Where one turn sends some rows of the set: a few examples, then the rows asked:
Z_196: [  0  -8  10  -2 -10   1   1   3 -13   5   2   3  -2   3 -33  -2  -7  17
  -1  -6   0   0  -2  -4  -6   8   1   6  11   0   8   2  -2  -9   1   0
   5  -9   8  -9  12  -4 -10  -9   0   3 -10  -2   2   2  -5]
Z_821: [ -6  -8  13  -4  -9   0   0   5 -12   1  -4   0  -3   4 -30  -6  -4  18
   1  -5  -2   5  -3  -6  -3   6   1   9  12  -3   7   2  -2  -7  -2  -1
   4  -8  10 -13   9  -7 -10 -11   2   1  -9  -5   3  -2  -7]
Z_439: [ -2  -6  10 -11 -12  -7   3   1 -10  11  12  -5  -5 -14   4   5   8  14
  -8   2  13   9   7 -10  -4   4  -5   0  -2   3   1   9   2 -12   7   0
   4 -10  -6   6  -8  -5  -4  -1  -5 -11  -2  -8  -6  -2   1]
Z_832: [  4  -1  -4  10   3   2   2   6  16  -5   5 -11   8  16   4  -7   3 -10
 -11 -10   4  -5  -2  10  -1 -14   2   3 -12  -3   2  -7  -6  12  -6   3
   7  12  -4   2   8   2  12   6   6  -4   0   4  -8  -2  -1]
Z_33: [ -3 -10  10  -2  -6  -3   0  -1 -14   4   1  -4  -7   4 -32  -6  -2  13
  -6  -2  -1   5  -1  -3  -5  12  -3   8  14  -2   8   3  -1 -10  -2  -5
   1  -7   9 -11  13  -6 -10 -11   3   1  -8  -5   0  -1   2]
Z_751: [ -2  -5  -2   6   3  -7  -2   0   9  -1  13 -15   2  15   4   6  -1 -14
 -14   2   6   0  -1  16  -1  -7   0  -6 -15   2   0  -5  -5   5  -8  -3
   4   9  -4   4  11   6   5   7   6  -7  -1  11  -3  -3   2]
Z_416: [  0 -10   0   8  -4  -6  -1   4  10  -7   2 -12   6  18   6   6   1  -6
  -4  -6  -1   4   2   6   1 -11   3  -2 -11  -5  -9  -6  -5  19 -15   3
   2  13  -2  -1   1   9   7   6  10  -3  -3   6  -6  -7   0]
Z_376: [ -3   4   9 -10 -10   7   2   7 -20   6  -4  -7  -4  -8 -16   3  -4  15
   3  -7   7   1  -7  -7  -3   7   0  -2   3  -1   6   3   4 -17   6   5
  -2  -6   4  -2   8  -7 -12  -8  -6  -3 -12   1  -3   1  -9]
Z_188: [  9  -4   0  -6  -8  -1  -3   8  -1  -1   6  -7   5   1  16   4  10   4
 -11  -1  -5  -6   8  -7  -2 -11   7  -2  -9  -3  -4   0  -6  18  -3  10
  -1  12  -8   8 -10   0   5   8   0  -4  -5  -2  -2  -2  -3]
Z_637: [ -6   4  11  -9  -9   4   1   9 -20   4  -7  -8  -5  -8 -16   2  -3  16
   4  -3   6   4  -7  -8  -2   6   0  -1   2  -2   5   3   3 -15   4   5
  -3  -6   5  -3   7  -9 -11  -9  -5  -4 -12   0  -3   0 -11]
Z_215: [  0  -7  11 -10 -14  -5   5   2  -9  10   9  -1  -2 -13   3   6   7  18
  -4  -4  11   9   9 -14  -3   3  -4   2  -1   1  -2   8   3  -6   5   4
   5  -9  -5   5 -12  -2  -3   0  -3  -9  -4  -9  -7  -1   0]
Z_610: [ -7  -7  15  -3  -8  -1   2   2 -12   3  -1   0  -3   6 -30  -7  -2  17
  -4  -4  -3   7  -2  -5  -4   5  -4  12  14  -4   7   1   1  -4  -4  -2
   4  -6  10 -14   9  -6  -6 -12   5   0  -8  -7   1   0  -2]
Z_248: [  7   1  -1 -12  -5   5   2   5   3   6  13  -5   7   1  16   3   7  -2
 -17  -5   1 -10   2   2   1 -13   7   1 -11   0   5   0   0   7   4   6
   3  12 -10   9  -3   1   4   7   0 -11  -3  -2  -1   3  -3]
Z_656: [ -4   4  10 -10 -10   6   2   9 -20   3  -9  -7  -5  -7 -15   1  -1  16
   6  -9   6   5  -7  -9   0   6   1   1   5  -3   5   3   4 -14   3   5
  -4  -5   5  -4   6  -7 -12 -10  -3  -4 -13  -1  -4  -1 -11]
Z_2: [-12  -3   6   5   4  -9  -3   5   9  -5   5 -18   1  16   6   0   2 -12
 -14   9   3   6  -1  12   1 -13  -1  -2 -14   0   0  -6  -4   7 -12  -3
   3  10  -2  -1   8   0   8   3   9  -9   2   8  -1  -9  -4]
Z_134: [  6  -1  -3  -9  -1  -4  -5   4  -2   3  13 -14  -1  -2  15   2  10  -6
 -20   9   2  -9   5   3  -3  -6   4  -7 -11   2   3   2  -5   2   3   1
  -3   8  -9  11   1  -4   1   9  -3  -7  -2   3   1  -2   1]
Z_323: [ -7  -8   2   2  -1  -6  -2   2  10  -7  -1 -20  -1  17  10   1   8 -12
  -8  -2   2   9  -1   9   6 -11   4   0  -9  -5  -3  -3  -3  12 -13  -5
   0  13  -3  -4   4   6   4   0  13  -8  -1   4  -6 -12   0]
Z_232: [  4  -4   0 -12  -6   0  -4   6  -1  -3   0 -17  -2   1  21  -3  19  -4
 -13  -2  -2   1   3  -4   5  -9  10   0  -4  -6   1   4  -4   9  -1   0
  -5  13  -9   5  -6  -1   0   2   5  -9  -2  -4  -3  -9  -1]
Z_673: [ -5  -5  13  -6  -7   2   2   3 -11   6   2   1  -2   4 -31  -5  -6  14
  -4  -5   2   2  -5  -1  -3   5   0   8  10   0  12   1   0 -13   3  -2
   6  -8   8 -11  13  -6 -10 -11   2  -1  -8  -3   3   1  -7]
Z_785: [ -3  -7  -1  12  10  -2   2   5  13   2   6 -11   7  17   2  -4  -3  -8
 -12  -4   5   5   2  11 -10  -8  -7  -7 -13   6  -5  -7   0   6  -7   2
   7  -3  -1   2  13   1   6   7   4  -4  -2   7 -14  -1  13]
Z_498: [  5  -2  -4  12   5  -2  -2   5  13  -6   7 -17   3  13   3  -7   4 -13
 -14  -2   6  -5  -1  12  -4  -8   1  -3 -12  -1   2  -6  -9   7  -6   0
   4   9  -3   4  12  -1  10   8   4  -3   1   7  -7  -4   1]
Z_567: [ -1 -11   9  -4  -9   1   3  -2 -11   5   0   0  -4   5 -30  -5  -1  15
  -3 -13   0   4  -3  -3  -2   9   0  11  16  -5   8   3   1  -7  -2  -3
   4  -5   9 -11  10  -1 -10 -12   6   0 -10  -6  -2   1   1]
Z_159: [ -5  -5  14 -13 -12  -6   4   4 -10   9   8  -5  -5 -13   4   3   9  15
  -7   2  11  13   7 -13  -2   2  -6   3  -1   1   0   8   3 -10   5   1
   4  -9  -5   3 -10  -6  -3  -3  -2 -11  -2 -10  -5  -4  -1]
Z_808: [  0  -6  -1   5  -2  -1   3   2  13   0  10  -7   8  18   5   7  -3  -8
  -9  -9   5  -1  -1  13   3 -13   2   0 -14   0  -1  -6   0  11  -9   2
   7  13  -4   1   5  10   8   5   9  -8  -3   7  -6   0   0]
Z_309: [ -6  -6  12  -5  -6   2   4   0 -11   7   4   0  -3   5 -31  -6  -4  14
  -7  -7   1   3  -4   0  -3   5  -4  13  12  -1  12   2   3 -11   0  -3
   5  -6   9 -11  14  -5  -7 -13   4  -3  -8  -5   1   4  -1]
Z_532: [ -1   2   9  -8 -12   6   2   8 -20   4  -7  -5  -3  -7 -16   3  -3  18
   7 -10   4   2  -6 -10  -1   6   2  -1   4  -3   2   3   3 -12   3   7
  -3  -5   4  -3   5  -6 -12  -8  -5  -2 -14   0  -4   0  -9]
Z_811: [ -3   4   9 -10 -11   8   4   8 -19   6  -4  -3  -1  -7 -16   3  -5  17
   4  -9   6   1  -7  -8  -1   4   0   0   2  -1   5   3   4 -14   5   7
  -1  -5   4  -1   6  -6 -11  -9  -6  -4 -14   1  -4   2 -10]
Z_538: [ -5   3   8 -11   0  -4  -4  10  -1  -1   5 -15   1  -1  17  -4  13  -4
 -19  12  -2  -1   3  -2   1 -14   3  -1 -11  -1   4   1  -4   7   0   2
  -1  10  -7   6  -5 -10   5   4   1 -12   0  -2   3  -7  -7]
Z_525: [ -1 -10  -4   9   6   3   4   5  15   1   3 -10   9  19   6  -5  -1  -7
  -7 -16   6   7   0   9  -5 -10  -3  -1  -9   2  -4  -7   3  10  -8   2
   8   0  -2   0   9   6   6   3   9  -6  -3   3 -17  -2  13]
Z_408: [ -7 -11   0   9   9  -3  -2   6  11  -5  -4 -19   2  18   8 -10   6  -9
  -8  -5   4  14   2   7  -5  -8  -4  -4  -8  -1  -5  -6   0   8 -11  -2
   1  -1  -1  -3  10   0   4   1  10  -6  -1   3 -16 -10  13]
Z_883: [  5  -4  -3  14   2  -2  -3   7  14 -10   0 -14   6  15   5  -7   5  -7
  -8  -6   1  -2   1   5  -3 -12   4   0 -10  -6  -4  -7 -10  17 -10   4
   3  11  -1   1   5   1  11   8   6  -1  -1   3  -9  -6  -1]
Z_597: [  2  -4  -2   8   3  -1  -3   6  14 -11  -2 -19   1  14   7 -11  11 -12
 -10  -6   3   1  -2   7   1 -11   4   2  -8  -6   1  -4  -8  11  -9  -1
   2  12  -3  -1   8  -1   9   4   9  -4   2   3  -9 -10  -1]
Z_555: [ -3   1   2  11   6  -4  -2   8  14  -8   3 -18   3  14   4 -10   6 -12
 -14   3   4   0  -2  10  -3 -14   0   1 -12  -2   2  -7  -8   9  -8   0
   4   9  -1   1   9  -5  12   6   6  -5   3   4  -5  -7  -3]
Z_59: [ -2  -7  10 -13 -15  -4   4   2  -9   9   7  -4  -4 -13   5   4  11  15
  -4  -4  11  13   7 -14   0   3  -3   3   0  -1  -1  10   3  -8   5   0
   3  -8  -5   3 -11  -2  -5  -3  -1 -11  -3 -11  -7  -4   0]
Z_804: [ -4  -8  10  -4  -9   0   0   2 -13   2  -1  -3  -6   2 -30  -5  -2  13
  -3  -3   1   4  -3  -3  -3  10   1   6  13  -2  10   4  -3 -13   0  -5
   2  -9   8 -11  13  -6 -12 -12   2   1  -8  -3   2  -3  -4]
Z_454: [-12  -6   4   8  12  -2   2   7  13   0   2 -16   5  18   6  -9   1 -11
 -12  -1   6  11   0  11  -6 -13  -8  -3 -11   4  -1  -7   2   4  -8  -2
   6  -2  -1  -2  12  -3   7   2   8  -9   0   4 -12  -6   9]
Z_465: [ -1  -5  10 -12 -13  -3   6   2  -8  12  13  -1  -2 -13   4   6   7  15
  -8  -3  13   8   6 -11  -2   1  -6   3  -2   3   2   8   5 -10   8   2
   6  -9  -6   5  -9  -2  -3  -1  -3 -11  -3 -10  -6   0   0]
Z_423: [ -6 -10   2  11   6  -1   2   9  13  -4  -4 -12   9  19   6  -6   2  -3
  -5  -9   1  11   3   3  -6 -12  -4  -2  -8  -1  -8  -8   0  16 -12   4
   5   0   0  -3   5   3   7   3   9  -4  -3   1 -16  -7  10]
Z_769: [ -1  -9  10  -1  -8  -1   3   0 -13   5   4   3  -2   5 -34  -2  -6  17
  -5  -5  -2   2   0  -4  -7   8  -4   8  12  -1   7   1   0  -5  -3   1
   5  -7   9 -10  11  -4  -7  -8   2   2 -10  -3   0   5   1]
Z_943: [  0  -9   9  -5 -11   5   2   2 -10   4  -2   2  -3   4 -29  -4  -4  16
   1 -12   0   4  -4  -4  -1   8   3   9  14  -3   9   2  -1  -8   1  -2
   4  -6   8 -12  10  -2 -11 -12   3   2  -9  -6   0   0  -4]

Z_159 turns into Z_59
Z_498 turns into Z_555
Z_943 turns into Z_196
And these:
Z_2 turns into Z_323
Z_567 turns into Z_769
Z_538 turns into Z_232
Z_656 turns into Z_532
Z_408 turns into Z_423

